128 stands for zero in the data rows.
Some points, each followed by its number:
149;140;106;121;150;114;129;141;144;100;146;106;118;176;150;137 0
201;121;102;116;169;112;115;149;147;84;97;82;138;175;135;137 1
135;137;137;125;103;89;135;122;144;141;117;113;107;157;104;136 2
195;147;107;155;105;132;105;136;119;85;96;98;100;145;62;82 3
118;123;155;106;125;103;110;132;123;175;119;151;106;109;129;131 4
137;113;118;106;124;84;144;133;121;129;137;124;130;186;115;129 5
110;141;134;141;105;154;114;111;158;126;140;134;111;114;143;133 6
173;57;61;143;86;84;173;143;172;74;138;124;165;159;72;85 7
178;98;132;86;122;116;165;155;165;60;109;91;129;239;158;194 8
177;142;88;150;120;133;161;151;101;99;126;74;126;200;120;132 9
118;107;125;146;125;127;117;123;122;135;128;159;128;121;122;115 10
144;144;114;115;111;79;107;133;136;147;124;109;103;152;105;112 11
142;123;99;117;129;110;125;120;135;117;151;114;110;149;119;110 12
154;178;138;102;184;113;156;127;120;93;116;85;101;173;127;149 13
120;124;146;116;137;141;119;131;126;153;133;138;138;94;155;135 14
77;113;125;137;120;165;146;108;106;156;153;152;149;97;164;122 15
65;128;96;156;113;161;111;112;133;127;175;183;128;118;149;116 16
104;113;139;129;124;140;139;120;132;139;136;149;136;107;127;135 17
162;140;97;133;102;127;116;116;151;93;137;82;99;134;97;89 18
128;145;92;103;97;65;118;152;145;148;148;97;111;191;142;143 19
157;147;87;119;161;103;117;139;143;98;147;98;108;183;150;118 20
140;98;118;89;130;81;148;140;110;139;125;127;142;186;125;133 21
204;134;180;107;199;150;104;96;128;168;108;89;59;81;142;157 22
155;187;127;111;167;107;140;124;114;87;124;84;100;168;119;138 23
170;160;67;127;141;115;124;135;127;71;152;84;107;215;141;139 24
164;135;155;120;166;142;120;110;126;145;112;117;100;103;141;140 25
147;152;75;123;114;60;97;104;140;133;119;88;86;149;76;70 26
80;136;159;111;136;122;134;119;116;159;127;157;139;109;158;143 27
131;119;124;119;128;105;127;141;136;129;126;124;128;146;124;133 28
142;86;116;135;136;121;149;158;123;108;108;139;163;156;116;127 29
71;132;199;111;179;63;82;99;69;247;87;243;68;21;12;76 30
150;115;145;119;149;145;147;135;117;129;109;129;143;118;144;137 31
162;115;126;113;121;123;143;141;147;99;126;100;144;189;141;163 32
155;128;98;97;129;83;121;127;129;133;132;114;108;151;111;105 33
90;106;132;135;142;218;130;112;124;120;161;144;149;59;165;120 34
80;170;175;128;122;151;99;110;125;148;104;140;123;93;197;133 35
105;123;170;123;174;157;148;141;94;121;98;163;169;82;145;145 36
146;122;123;141;95;112;150;136;142;114;108;116;128;148;91;127 37
101;123;168;112;156;104;109;111;106;184;110;172;118;84;93;115 38
98;117;122;147;131;156;132;128;133;131;149;136;152;110;166;139 39
115;127;129;150;123;143;136;130;118;131;130;142;139;109;129;128 40
New points follow, each followed by the numbers of its three nearest points above by angle, nearest first.
57;149;195;98;142;115;149;127;90;183;123;174;131;103;178;156 27 35 14
88;154;158;112;146;116;126;125;119;163;138;140;123;119;161;147 27 35 14
183;114;95;150;113;93;91;158;157;77;104;123;121;154;69;97 3 7 18
66;113;111;168;136;179;131;120;153;137;191;135;168;87;227;156 39 15 34
246;91;87;211;81;121;40;146;203;0;51;115;105;208;23;79 3 18 37
152;136;131;133;102;109;156;141;129;100;90;111;137;142;66;128 37 3 7
140;135;156;117;64;59;138;112;155;167;104;99;94;173;87;141 2 11 37
130;138;103;111;110;91;116;136;134;138;139;105;114;168;140;131 19 11 33
123;128;97;121;110;112;140;144;133;128;160;114;131;146;136;134 19 12 5
62;178;197;114;137;157;102;107;120;156;109;149;129;94;215;148 35 27 14
65;127;110;148;116;150;116;118;130;128;163;176;133;123;145;116 16 15 39
158;99;108;150;126;121;137;170;124;87;108;118;155;159;107;139 29 7 9
172;147;121;163;46;80;190;152;150;71;72;78;163;165;11;117 37 7 3
116;127;159;129;151;154;143;130;95;120;103;146;157;101;145;143 36 31 40
185;126;107;121;146;113;116;153;139;105;113;91;130;161;118;128 1 20 24
95;137;151;115;133;125;131;126;121;148;127;150;129;119;151;141 27 35 14
75;100;169;125;136;161;147;112;142;159;135;177;157;69;133;157 17 27 14
